In the rows, zero is written as 128.
Named moves come first, each a turn or a mirror and shown by rows before and after it. Which of them, in which order, take the first row of each pair that follows to the second? Write the first one first, as in the answered first pair.
B:
[130 126 136 119 129 138 119 137 140 128 140 121 146 134 149 120 132 119
 114 131 124 152 123 131 135 120 115 129 136 129 111 132 127 144 134 109
 131 129 121 124 123 139 130 138 119 125 107 129 120 132 138 149 128 140
 128 150 150 135] -> [136 120 129 120 125 138 123 142 147 124 129 118 142 143 147 118 137 120
 119 127 124 142 129 136 134 122 109 131 139 120 109 132 125 146 136 117
 133 126 125 113 124 139 134 135 124 126 109 131 112 133 137 143 124 138
 134 147 149 121]
[121 154 146  93 165 141  91 103 157 166 141 159 146 119  70 150 115 123
  91 153 105 114 116  87 109 109 140 127 106 162 142 157 148  97 112 135
 147 192 140 151 117 127 119 122 105 114 135  96  95  92 108 127 156 131
 123 140 161  87] -> [137 142 129  94 161 138  99 116 173 152 111 151 130 149  69 142 135 124
  99 143 110  88 134  99 107 112 133 125 115 138 136 154 139 108 116 157
 152 181 154 121 116 133 128 114 116 120 141 101  74  92 104 114 147 126
 138 132 162  51]
[140 165 132 157 151 103 115 113 107 118 158 159 151 128 146 119 122 131
 130 147 141 132 120 123 113 134 137 136 111 133 148 101 137 104 130 119
 154 135  97 135 130 131 125 121 129 131 117 120 129 132 150 169 132 140
 116 137 132 160] -> [160 151 109 157 148 101 127 129 127  99 126 147 130 167 143 109 143 132
 138 134 142  99 141 134 112 141 124 134 125 104 140  98 131 118 136 142
 161 120 114  98 129 135 139 111 145 139 126 126 100 128 146 149 122 136
 134 126 135 114]
E:
[140 112  99 131 133 166 115 121 137 105  88 135 131 168 107 112 105 125
 122 147 172 123 123 124 100 136 105 142 143  92 139 117 129 151 170 148
 117 110 107 116 171  79 139 102 124 151 114 109 122 138 143 137 142 130
 137 108 117 108] -> [138 120  90 129 126 166 132 122 136 106 122 124 128 162 118 111 115 129
 128 156 165 129 113 128  96 138 103 137 138  87 142 109 130 147 176 146
 129 110 116 112 167  75 135 121 120 162 106  95 107 146 141 162 129 142
 116 127 141 110]
[115 122 144 114 121 130 140 137 129 141 123 105 130 101 124 128 140 124
 133 124 121 135 132 125 134 120 138 124 143 140 130 137 144 136 109 125
 112 122 140 159 112 120 120 134 132 124 125 120 137 124 113 106 127 126
 121 124 134 119] -> [119 116 145 120 125 123 131 140 132 133 106 112 131 112 121 125 140 122
 131 119 124 126 141 127 132 121 140 127 141 138 129 141 144 137 111 128
 114 118 138 154 113 116 124 120 138 122 128 126 140 117 118  98 130 124
 130 114 123 113]
[106 123 169 103 132 140 127 131 111 142 157 109 108  99 124 125 120 127
 121 122 115 123 139 127 133 137 134 142 131 170 123 160 143 115 126 124
 115 111 119 168 115 112 101 150 103 134  95 112 133 113 105 139 139 139
 120 146 121 148] -> [110 115 174 108 138 136 115 136 112 133 120 121 109 109 114 124 117 126
 114 112 122 115 148 124 135 140 139 150 133 169 119 168 143 117 122 126
 107 108 111 165 122 111 105 125 112 123 103 127 143 104 110 117 150 131
 138 129  96 137]
[119  78 130 123 118 114 133 170 127 125 135  78  88  91 130 109 134 125
 125 108  95 113 139 143 146 118 147 119 131 153 119 116 142 136 125 152
 151 130 178 145  92 137 139 127 141 134 124 122 109  91 103 116  89 163
 102 127 149 100] -> [110  85 134 115 115 126 128 162 122 144 137  76  93  75 128 111 122 127
 124 107  90 124 132 136 151 118 148 117 135 167 116 119 139 135 118 147
 140 135 177 162  92 145 133 135 131 130 123 120 116  98  97 109  97 156
 103 129 152 109]
R:
[127 128 142 129 134  98 138 135 138 128 155  73  96 102 139 136 143 114
 134 126 110 134 144 141 120 140 152 151 113 129 145 136 141 119 119 110
 139 141 148 125 115 124 130 156 137 139 110 123 117 118 118 126 114 140
  94 133 152 130] -> [144 128 124 138 140  95 142 139 145 107 139  83  94 132 134 129 150 113
 133 124 121 117 156 140 110 146 146 153 112 108 144 131 133 119 128 123
 148 130 141  96 120 123 141 138 146 149 112 129 101 120 128 132 109 138
 104 125 149 114]
[115 118 145  92 115 164 138 128 104 174 133  90 122  70 134 132 114 138
 142 122  99 135 129 124 158 114 125 125 146 140 112 120 137 151 105 122
 109 138 160 165 110 137 114 177 109 130 130 116 130 136 100 111 129 109
 117 146 157 128] -> [162 121 100 110 130 149 151 138 123 119  83 125 121 165 120 114 134 132
 144 120 129  85 159 126 135 133 102 133 140  84 108 108 118 152 134 157
 142 113 152  84 133 138 142 124 141 157 132 132  89 138 128 122 122 109
 150 124 146  82]
[140 168  85  83  99 213 143 160 135 201 102 100 113  99 111 141 125 151
 145 121 130 133 123 122 154 154  74 100 165 117  79  99 104 157 118 170
  92 118 162 127 141 176 103 169  82 137 122 147  76 191  85 101 145  69
 145 119 204 120] -> [148 167  75  88 104 208 146 159 139 190  89 108 112 118 108 136 130 150
 147 121 137 122 128 122 150 156  70 103 163 106  80  97  99 157 127 181
  98 113 161 107 145 174 108 158  88 144 121 149  69 192  93 103 147  69
 154 116 203 111]
W:
[171 156 143 143 112 147 118  77 125 150 153 105 200 141 154 155 112 197
 140 175 118 183  67 128 109 153 123 119 172 120 191  71 166 142  83 142
 112 133 101 141 118 108 152 150 138 136 120 141 118 146 114 212  88 126
 106 165 150 174] -> [187 141 150 155 130 136  82  83 129 129  64 141 210 180 126 154  96 192
 125 154 143 162  95 119 107 159 123 132 181 117 182  89 160 143  79 152
  97 128  75 129 135 110 161  84 160 120 139 176 142 126 131 166 113 106
 158 116  95 155]
[128 138 137 128 148 111 149  97 109 117 183 180 162 119 102 123 136 112
 130 163 113 157 139 133 114 150 126 126 105 106 134 115 133 118 147 101
 137 158 111 138 144 133 149 140 122 160 115 107 125 159 160 158 114 140
 105 133 118 158] -> [133 112 156 136 158  95 118 112 118 104 115 193 157 134  85 122 130 101
 122 142 122 143 161 130 120 150 139 133 116 105 126 132 135 124 137 105
 116 157 104 143 147 129 152  98 135 139 131 130 149 135 164 108 129 126
 134  97  74 139]
[135 123 119 132 136 142 137 141 133 135 145 146 120 178 137 112 143 133
 111 144 156 144 141 131 158 127 155 167 101 143 138 109 112 131 145  98
 160  95 143 135 140 123 174 134 146 127 112 151 101 134 144 170 127 161
 134 104  99 120] -> [132 105 137 133 136 133 124 154 135 133 122 133 107 170 137 114 146 132
 113 134 149 139 145 138 165 121 168 168 108 149 136 120 120 135 136  98
 151  96 151 150 130 118 176 128 148 113 122 158 117 120 138 142 128 158
 137  91  84 110]
[122  90 129 118 108 108 166 173 151 106 203  61 101 110 145 136 174 139
 135 129 106 124 120 159 141 115 174 125 121 122 122 155 128 117 170 113
 148 111 160 124  97 127 150 171 125 119 114 110  95 122 114 155  86 151
  88 156 152  96] -> [152 140  74 136 133 128 164 145 138  89 167 147 154 184 117 130 149 138
 117 142 153 112 133 127 116 138 137 132 100  95 123 141 104 101 194 129
 163  99 110  65 143 148 165 110 139 146 101 133  73 147 152 194 108 130
 131 138 142 103]
Then:
(two moves a pair)
[137 148 148 109 135 146 120  98 121 132 154 155 158 119 163 112 100 117
 122 109 129 133 111  98 122 115 101 139 132 152 157 128 123 127 131 111
 142 122  89 131 127 136 126 102 108 128 124 142 160 122 119 130 129 129
 128 125 131 106] -> [150 143 134 113 137 141 125 103 131 118 132 158 150 144 159 109 108 117
 124 102 134 114 123 104 118 119  94 140 134 133 157 126 116 129 139 126
 152 114  93 108 130 140 132  92 116 137 127 150 146 123 124 125 125 125
 140 118 132  84]
R, B
[162 149 106 143 143 151 131 113 120 121 132 150 155 140 121 121  88 121
 116 150 154 126 134 114 105 134 157 145 113 136 126 123 146 134 146 145
 160 134  94 119 152 123 124 121 123 136 112 121 118 120 166 179 113 115
 126 129 128 154] -> [165 149  92 136 137 158 143 113 124 127 142 138 144 139 126 119  97 127
 123 151 151 123 132 117 106 135 147 138 119 131 124 116 143 139 146 151
 164 131 107 111 150 130 125 139 120 146 108 118 101 128 156 183 106 118
 124 140 147 147]
B, E
[126 100 149 124 130 132 114 159 153 144  84 113  87 131 121 125 141 136
 126 104 122 111 143 138 123 130 135 142 143 138 125 116 117 134 117 152
 113 121 140 153 124 134 127 118 131 110 151 115 132 122 101  76 134 134
 156 118 111 120] -> [120  98 156 125 125 124 123 163 154 142 117  92  79 113 136 125 155 134
 132 110 112 118 134 147 123 127 140 140 140 138 131 115 122 131 119 145
 120 124 150 162 113 124 124 141 126 112 147  98 132 119  99  92 120 149
 133 133 123 125]
E, R
[140 110 132 127 126  98 123 146 143 142 179 132  98 105 111 132 156  95
 132 137 108  93 146 143 136  89 165 120 121 145  85 126 154 164 117 106
 125 122 133  97 115 128  84  87 145 129 141 111 119  81 130 118 130 145
 105 142 127  99] -> [148 149 103 128 131 124 133 122 131 150 196 165 127 124 105 132 140 103
 128 155 126  99 136 123 123  99 138 118 106 139  89 108 141 155 127 108
 138 121 116  76 136 143  88  86 141 149 127 110 100 106 143 161 136 140
 114 153 143 118]
E, W
[153 175  89 114 130 208 138 121 116 133 104 137 146 143 107 100 106 114
 108 130 152 113 116 141 134 136  86  97 121 138 106 110  93 166 166 168
 129 109 143 136 143 144 155 144  98 142  93 130 123 148 143 136 120 110
 136 139 189 151] -> [141 174 111 108 128 216 123 118 109 155 100 131 149 116 104 107  93 112
 105 129 145 129 106 135 146 131  95  96 128 158 101 118 101 163 153 155
 108 118 144 166 139 147 148 148  91 126  96 133 146 142 136 119 130 102
 136 136 180 163]
E, R
[115  83 121 131 135 108 150 147 141 130 157 103 109 120 120  95 155 108
 136 163 108  96 144 140  98 106 128 119 139 140 130  95 152 182 129 119
 129 140 137 128 105 151  94 141  88 154 135 108 126 109 115 111  51 173
 131 171  94 132] -> [107  98 119 120 129 124 152 140 135 148 164 105 116 110 117  97 147 110
 135 166 107 107 137 131 101 107 120 114 138 149 127  90 147 183 126 119
 120 142 137 138 108 162  88 154  79 155 131 108 121 120 106 114  57 168
 130 179 108 141]
R, E
[138 110 146 171 117 128  80 117 177  88 112 166 137 212  93 106 140  97
 115 145 100 124 135  96 135 151 130 163 132 106 120 138 100 146 123 114
 110 125 127  97 171 109 140 134 101 111 172 135 181 103 131  76 126 100
 196 146  93  48] -> [106 111 172 157  99 128  99 115 167 115 211 114 127 136 126 112 149  99
 128 165  66 163  97 107 145 134 148 152 129 136 130 134 117 137 116  84
 115 143 153 148 144  98 121 206  75 110 160  94 188 108 114 108 105 124
 134 194 131  83]
E, R
[134 108 118 167 129 108  99 120 108 121  86 158 155 168 181 104 124 102
 154 152 114 119 135 112 130 174 131 104 120 108 141 146 136 124 123 116
 176 152  72 124 138 119 146 121 177 159 100 120 109 125 177 165 156 119
 126 110  81 134] -> [113 106 145 157 120 115  92 112  97 152 115 146 159 118 185 110 111 104
 152 158  98 145 116 109 141 161 143 100 125 139 142 153 147 119 108  98
 159 165  75 170 129 119 131 145 158 147  98 110 133 124 164 162 162 123
 106 122  83 162]
B, R
[164 144 103 149 102 103 120 148 143 127 133 124 126 157  75  98 138  84
 122 135 130 128 120 144 125 115 123  95 131  95 149 142 115 111 126 127
 142 152 158 122 162 175 161  71 129 139 126 134 157 148 161 111 128 147
 120 108 178 101] -> [144 134 130 148  94 101 110 148 132 144 159 109 125 114  82 105 129  82
 120 136 113 153 106 147 137 105 143  95 132 123 153 150 129 108 114 107
 131 163 159 163 150 167 149  87 117 124 126 125 182 138 155 106 132 151
  99 116 174 122]
W, B
[108 167 120 157 126 147 135 126 103 112 164 131 127 110 144 124 106 144
 130 138 127 126  93 111 115 118 132 136 113 123 134 139 105 126 156 130
 134 142 115 120 132 121 109 168 127 138 100 126 129 129 142 153 118 123
 114 127 141 149] -> [119 141 130 167 136 127 111 143 115  92  93 142 117 136 130 119 107 136
 125 115 136 106 114 115 118 116 143 144 125 115 129 154 103 130 152 140
 123 135 110 111 134 119 116 123 145 121 117 147 144 106 147 109 127 111
 147  90  98 121]
R, W
[122 119 146 119 124 156 126 133 128 155 134 108 118 100 124 127 125 128
 130 129 120 151 122 122 140 118 135 137 130 138 130 135 135 130 112 117
 116 129 126 144 127 126 113 127 119 112 126 126 140 124 132 120 135 119
 113 136 124 143] -> [133 106 144 125 132 144 119 142 137 135 101 113 115 122 119 126 130 126
 129 120 128 136 138 125 139 122 138 140 133 126 127 138 133 134 116 128
 116 121 122 132 130 123 122 106 128 108 135 137 139 114 138 103 137 113
 127 120 107 125]
E, B
[108 101 140 112 105 123 118 142 135 139 112  82 107 104 132 129 130 138
 129 111 111 121 126 138 150 123 126 128 143 133 132 136 134 139 118 138
 107 137 160 159 114 130 118 150 128 110 134 123 139 117  99  89 141 122
 121 120 127 117] -> [121 144  91 114 109 148 149 122 130 134 152 108 129 137 133 122 130 146
 131 135 130 117 119 129 130 136  91 122 125 111 134 111 115 130 139 150
 137 132 151 116 132 144 124 162 126 149 115 114  96 150 111 146 131 127
 118 146 169 125]
W, B
[133 104 118 133 130 113 130 137 137 114 103 105 110 143 115 130 146 129
 142 111 122 114 147 120 124 128 119 132 150 122 120 130 130 141 121 134
 125 132 141 119 118 133 128 123 130 114 125 155 129 137 128 111 116 121
 140 119 111  96] -> [123 109 142 142 138 105 114 125 119 123 118 122 132 121 113 137 126 122
 130 119 123 136 133 111 123 124 133 138 136 145 129 135 136 128 114 115
 120 145 118 147 122 124 123 111 125 101 122 154 161 129 139 122 128 128
 131 115  90 129]
B, E
[ 94 117 146 131 129 125 119 148 129 130 106 107 119 121 121 134 158 121
 126  81 110 126 131 149 156 128 142 132 152 115 110 151 114 151 115 139
 134 118 126 135 117  97 119 127 112  91 123 126 116  89  88  69 135 112
 130 129 104 113] -> [ 86 165 123 128 130 148 141 118 106 149 180 133 153 111 129 137 144 126
 123 114 118 153 103 130 142 133 125 128 125 124 121 130 106 132 130 125
 156 124 107 130 131 107 113 153  96 118  98 106  99 119 101 141 133 122
 106 165 142 161]
B, W
[119 137 117 138 135 146 150 121 121 140 124 152 145 133 128 144 122 110
 118 122 113 122 125 119 150 160 123 128 118 138 114 129 131 136 135 133
 106 124 122 114 139 143 115 155 125 148 122 123 124 136 118 114 132 118
 159 112 138 130] -> [124 118 126 146 137 129 144 135 131 120 106 144 131 142 130 142 132 102
 120 114 112 109 136 131 150 159 133 134 122 134 114 134 136 140 138 137
 109 121 128 114 133 132 119 146 133 140 129 126 131 122 124  98 124 123
 159 103 123 113]
W, E
[111 126 133 105 135 130 113 138  93 145 144 139 149 122  91 139 116 157
 118 136 139 146 124 140 103 119 105 122 149 150 133 124 114  78 126 122
 122 149 122 157 150 127 115 141 122 126 133 118 136 104 113 155 117 139
 137 115 130 158] -> [111 111 135  96 124 133 119 151 105 152 131 114 127 115  93 135 127 158
 126 126 128 137 133 152 113 116 103 117 165 145 126 127 115  89 119 130
 116 147 144 159 137 129 114 156 119 122 143 118 130 101  95 133 112 134
 139 115 139 133]
B, R
[122 122  85 131 128 127 125 130 126 143 120 136 189 141 106 130 125 164
 106 150  88 134 155  92 219 167 133 123 171 108 121 164 141 132 125 130
 127 106 116 145 137 140 134 117 157 130 167 159 136 148 121 130 100  92
 120  99 103 145] -> [133 120  73 138 129 115 144 140 134 122 145 128 179 156 117 123 143 164
 112 156  84 123 156 101 208 167 133 124 165  91 128 161 139 131 140 134
 151  98 124 121 130 132 143 127 160 142 162 148 115 146 129 154  81 108
 103 113 116 136]
E, E
[117 109 131 123  94 149 126 134 128 150 156 103 151  71 145 137 112 126
 114 126 125 140 107 117 136 128 146 107 141 156 114 154 162 136 107 110
 120 153 123 174 104 120 106 121 133  87 150 126 161 116 115 116 142 103
 123 119 119 126] -> [136 134 104 135 111 160 118 118 122 137 121 154 182 118 127 136  94 124
 100 131 155 129 117  95 122 142 128 113 128 141 112 147 146 130 117 122
 123 146  90 140 134 131 117  78 143 100 147 145 153 130 138 128 158  88
 156 102 106 127]
W, W
[162 177 132 145 134 113 132 127 110 101 179 156 155 131 155 173 121 149
 137 115 124 129 123 127 135 139 154 130 114 114 147  72  94 147 118 132
 149 112 178 134 161 162 136 137 115 148 149 119 102  90 103 126 110 144
 134 150 125 104] -> [156 179 150 151 140 108 113 122  99 103 161 175 167 124 146 177 103 144
 129 115 129 139 122 115 139 138 163 133 109 135 149  82  95 143 113 123
 133 119 159 153 165 161 133 117 120 133 153 128 129  83 112 115 123 138
 142 135  96 119]
W, B
[155 144  99 144 125 121 118 136 170 158 120 114 118 139 150 123 134 123
 145 109 120 140 133 153 121  92  86 107 164  99 123 128 121 137 137 155
 156 129 174  83 100 142 151 127 147 141 146 154  82 118  99 117  97 140
 125 139 119 100] -> [127 157 140 150 135 128  82 110 138 188 124 143 160  92 137 138  88 115
 126 118 123 183 111 124 130  87 107 113 151 149 125 145 132 122 118 121
 120 152 135 144 111 143 134 110 133 112 145 161 139 111 105 115 129 131
 124 128  82 161]
B, E
[136 129 137  97  86 147 179 109 164 184 151  88 119 137 164 135 106  87
 183 125 140 134 116 182 102 122 153 142 150 122 105 135 162 151 106 126
 119 150 157 181  66 199 133 155 140 117 127 158 116 135 107  53  80 190
 112 117 137 139] -> [148 114 141 108  96 135 162 119 171 167 105 103 118 163 152 131 105  83
 176 114 150 121 133 183 101 124 158 151 151 115 102 145 163 157 104 134
 117 143 148 173  70 198 143 118 154 109 137 175 129 119 116  28  89 182
 135  91 106 124]
E, E
